(in the rows, 128 means zero)
One turn sends every row of this set to another row. A few are shown first. Where does it send the rows asked after them?
Nak: 119 112 131 137 141 106 153 145 122 114 121 123 122 149 125 141 171 115
 138 119 108 129 119
nati: 115 120 124 134 131 123 159 160 120 119 116 125 122 150 122 133 157 109
 131 116 103 122 108
bivi: 118 139 122 114 112 156 132 125 136 147 167 134 139 136 138 155 102 117
 137 149 152 133 147
gur: 124 140 130 122 118 135 107 103 159 152 122 168 131 102 135 136 126 119
 105 147 147 139 137
pinam: 120 139 127 113 138 135 109 97 143 138 153 125 127 101 112 137 115 137
 131 150 159 122 141
dagal: 126 125 133 102 143 139 115 93 147 134 135 142 116 121 128 136 104 146
 134 149 166 120 133
dutid: 110 130 118 117 101 158 119 97 141 155 126 157 138 114 138 116 130 127
 130 138 146 154 136
gib: 124 126 129 127 130 105 120 139 111 114 106 131 106 148 136 147 169 133
 107 124 107 136 113
meso: 120 131 124 143 142 131 161 157 128 110 124 132 112 156 128 130 148 116
 128 116 112 137 95
tuvan: 122 113 138 143 149 107 152 147 115 111 122 118 112 147 120 139 144 118
 124 121 116 135 100
zesud: 119 123 125 146 143 117 138 150 122 114 119 122 111 154 127 131 158 105
 125 124 103 129 99
Padef: 119 133 132 123 122 142 115 99 154 169 138 163 123 102 141 127 124 126
 118 129 137 148 148
rugis: 140 133 101 112 113 140 104 90 133 157 130 154 139 116 132 128 119 139
 123 139 141 129 146
saf: 129 112 122 97 124 155 110 95 147 146 122 154 125 115 138 140 107 138
 124 147 148 125 132
zik: 124 141 113 107 117 164 113 118 151 167 139 154 137 125 124 146 126 128
 107 144 144 144 137
taf: 120 133 130 128 101 136 130 114 142 137 146 151 137 112 158 148 97 101
 133 149 148 125 150
fevu: 115 142 131 130 126 107 126 144 111 119 120 134 103 152 142 121 168 132
 114 113 107 124 107
sekoz: 121 121 120 129 132 103 139 143 122 117 110 126 115 149 133 144 182 129
 124 117 107 119 130
rigu: 112 138 128 127 133 109 140 151 116 111 116 126 112 158 125 135 173 121
 130 122 108 124 114
Lolel: 116 125 138 141 136 115 154 151 113 119 131 127 114 150 131 116 146 115
 128 111 107 127 94
numoz: 114 133 135 127 110 137 128 106 140 153 159 145 123 113 159 137 103 117
 143 131 141 135 160
gugan: 118 149 119 131 129 121 133 148 121 107 117 139 103 162 142 137 169 131
 121 121 111 136 108
Pokel: 110 142 121 127 134 139 135 103 153 149 131 136 123 114 118 107 118 145
 125 129 177 129 141
pogan: 117 144 138 132 143 123 129 104 155 156 153 142 111 110 133 124 110 135
 128 127 161 128 156
tas: 120 149 140 134 141 116 131 109 156 134 146 143 123 111 126 133 106 121
 122 147 174 121 141
Vib: 125 129 115 107 117 153 103 98 144 150 138 138 135 93 122 141 120 132
 118 147 140 127 142
kazil: 120 124 123 114 115 150 120 103 135 138 159 125 139 101 129 145 100 119
 142 149 144 123 144
zur: 124 134 104 136 122 133 154 162 126 115 111 132 108 153 148 141 146 127
 113 107 108 116 116
kuve: 122 121 111 145 133 120 142 158 125 119 110 117 109 149 137 136 149 109
 112 115 102 110 113
gefeg: 127 108 115 135 119 117 149 155 111 118 109 118 115 141 147 153 137 120
 109 112 103 116 121
nop: 105 139 119 123 101 143 136 106 130 136 148 131 130 126 152 125 105 129
 150 136 164 127 155
tarur: 118 129 113 126 122 118 146 159 121 121 103 126 114 150 132 138 165 123
 114 112 102 109 123
Pim: 119 156 125 115 144 141 124 120 151 150 156 133 123 133 112 141 118 141
 118 145 172 129 142
pozeg: 135 141 120 122 143 123 116 87 134 144 150 141 132 123 113 120 113 141
 140 144 162 132 137
gutev: 124 106 116 136 129 114 157 151 126 123 109 124 124 142 133 144 165 117
 123 110 102 115 127
vope: 137 122 108 124 117 141 133 99 127 148 153 137 146 119 134 130 90 122
 147 138 146 122 144
tez: 126 112 130 103 124 151 124 98 138 134 142 141 127 121 143 144 92 129
 146 150 153 122 135
ripa: 120 124 117 135 116 122 150 156 115 127 115 128 112 143 148 124 144 122
 108 101 99 109 111
Mes: 119 134 117 138 130 112 123 148 117 112 113 122 104 157 141 138 166 115
 118 123 102 119 114

zik goes to -> bivi
Vib goes to -> kazil
Pokel goes to -> dutid
Now find these:
zesud goes to -> Mes
gur goes to -> taf
pogan goes to -> Padef
gugan goes to -> zur
nati goes to -> rigu
gutev goes to -> Nak
rugis goes to -> vope
gib goes to -> gefeg
tez goes to -> dagal
fevu goes to -> ripa

One turn sends every row of this set to another row. A few are shown first. Where does it send the rows asked after them?
gesu: 138 145 114 147 120 114 130 166 130 126 170 106 145 129 100 133
fopu: 81 151 79 114 113 107 154 169 154 145 123 130 128 138 100 114
Gidu: 80 160 80 113 127 102 134 144 136 145 107 96 133 114 113 113
nibin: 99 153 65 128 132 110 116 151 141 134 136 80 133 124 117 122
rif: 146 174 110 143 143 117 149 141 118 144 122 101 156 146 135 120
ranu: 106 140 61 121 126 116 135 169 146 128 141 94 143 139 105 127
Satet: 109 166 118 111 127 107 153 160 139 158 100 112 87 141 119 126
Bef: 126 163 118 157 120 110 111 155 132 138 174 106 123 120 112 124
niful: 97 149 63 132 118 116 132 174 157 139 153 115 124 145 107 119
sulok: 72 166 81 122 118 101 135 153 149 155 120 121 113 123 113 108
Dami: 107 129 133 138 132 119 163 162 138 128 158 135 140 146 113 135
dadaz: 90 143 77 106 123 106 153 160 141 136 109 105 148 130 101 121
Fome: 135 153 117 150 125 111 116 152 124 129 166 91 140 117 109 130
Fus: 131 191 114 155 140 113 135 136 125 159 132 115 131 141 143 109
zem: 133 152 107 155 122 118 93 153 131 125 123 134 149 134 117 135
kotas: 146 167 108 142 134 121 164 162 130 143 133 128 155 163 125 121
Kelek: 102 166 126 108 117 109 142 142 137 169 107 137 105 126 130 119
Gomi: 132 184 112 155 129 116 151 157 139 159 143 143 127 160 133 112
sovu: 113 164 119 107 131 106 153 155 132 153 92 99 97 137 119 130
Kif: 119 143 122 93 120 114 161 152 130 150 97 127 136 133 118 132
loriz: 119 155 116 103 128 109 162 164 134 148 94 104 104 145 113 134
biv: 110 131 134 133 144 114 152 141 121 123 141 101 153 128 122 139
nalun: 113 159 116 107 124 109 163 168 141 153 101 118 94 149 112 130
nava: 135 151 106 155 121 120 96 157 134 124 126 139 149 139 114 134
Somi: 111 157 127 99 125 109 144 134 123 158 93 115 123 120 130 126
guka: 130 154 107 158 120 121 94 157 136 128 129 142 143 138 115 132
Zoru: 95 153 140 147 144 109 131 128 125 139 147 104 125 116 136 127
rit: 110 150 122 101 111 113 158 158 142 159 108 150 117 141 118 126
Luk: 130 155 116 155 115 114 124 168 137 135 178 121 129 131 103 126
Perob: 91 151 138 151 131 113 142 147 141 144 164 139 112 134 127 123
digef: 131 157 107 157 122 119 90 152 134 128 127 138 143 135 119 131
todo: 89 162 65 138 124 110 115 156 151 145 150 102 113 130 118 114

Kelek goes to -> rit
sovu goes to -> Satet
Now find these:
Fus goes to -> Gomi
Perob goes to -> Dami
todo goes to -> niful
digef goes to -> guka
fopu goes to -> dadaz
Fome goes to -> Bef

One turn sends every row of this set to another row. A few are shown first. Where does it send the rows asked after them?
guke: 158 129 146 140 149 148 131 163 122 118 116 124 136 131
rufa: 135 156 117 119 143 128 141 107 147 139 158 137 118 129
Binu: 114 141 143 137 150 107 167 118 133 142 144 121 117 134
Mege: 119 137 117 139 157 119 151 113 138 110 137 148 96 149
tobi: 117 137 161 167 125 128 106 130 116 140 137 144 102 113
luf: 115 136 140 121 111 131 136 132 168 147 117 122 144 121
Meto: 131 140 116 127 102 107 106 126 144 153 128 153 121 139
vam: 91 137 150 159 133 116 131 138 121 153 120 128 105 155
fuba: 148 119 145 111 129 101 150 136 148 142 126 119 127 136
dez: 122 154 158 153 126 145 113 128 105 124 123 132 96 124
mul: 166 125 145 151 141 147 131 158 130 123 126 137 141 130
paned: 124 148 151 160 120 153 123 125 105 129 130 136 104 110
siv: 146 101 127 131 134 109 159 134 146 114 117 143 113 140
gurup: 155 116 104 115 129 142 125 144 147 125 141 142 119 113
sabi: 120 132 115 124 118 142 121 128 173 114 110 150 123 135
nam: 130 128 104 126 151 113 98 126 142 125 135 127 111 156
fas: 100 117 142 142 125 122 146 139 159 118 95 132 122 140
Kad: 156 122 112 100 132 127 141 130 149 122 125 134 119 129
gike: 85 137 139 164 122 122 138 118 137 139 131 126 119 153
vutu: 94 140 105 153 125 147 127 110 138 119 130 141 112 144
zovo: 108 102 108 143 156 118 145 134 120 126 123 109 119 130
nopa: 157 121 133 161 149 133 137 170 127 131 119 144 133 129
bala: 157 135 122 136 155 144 125 171 124 125 113 135 129 128
Zop: 96 158 123 133 120 140 118 113 140 148 139 118 126 141
gamu: 105 128 107 121 125 114 124 137 119 121 95 139 100 141
Dega: 112 132 140 160 132 147 112 129 108 124 130 144 96 102
Kador: 111 132 105 162 129 148 119 124 133 130 132 165 101 144
donid: 139 98 135 146 138 106 136 154 145 112 123 148 101 147
mak: 161 139 143 143 148 125 119 171 131 141 121 134 134 138
sef: 164 132 151 144 147 139 120 161 130 118 120 133 133 144
mabuk: 117 151 150 142 131 139 93 130 112 135 132 134 97 112
tilu: 108 114 120 145 106 113 151 134 122 155 117 135 130 113
Givag: 130 151 157 164 118 144 112 124 113 129 134 145 101 123
lumag: 137 121 150 111 136 110 138 158 136 147 129 105 124 124
Gik: 107 155 119 127 126 153 120 128 124 166 137 122 123 121
bakez: 134 114 118 150 133 110 125 124 145 158 158 122 141 129

fuba goes to -> Zop
gurup goes to -> Kador
Now find these:
nopa goes to -> tobi
rufa goes to -> sabi
Givag goes to -> sef
gamu goes to -> zovo

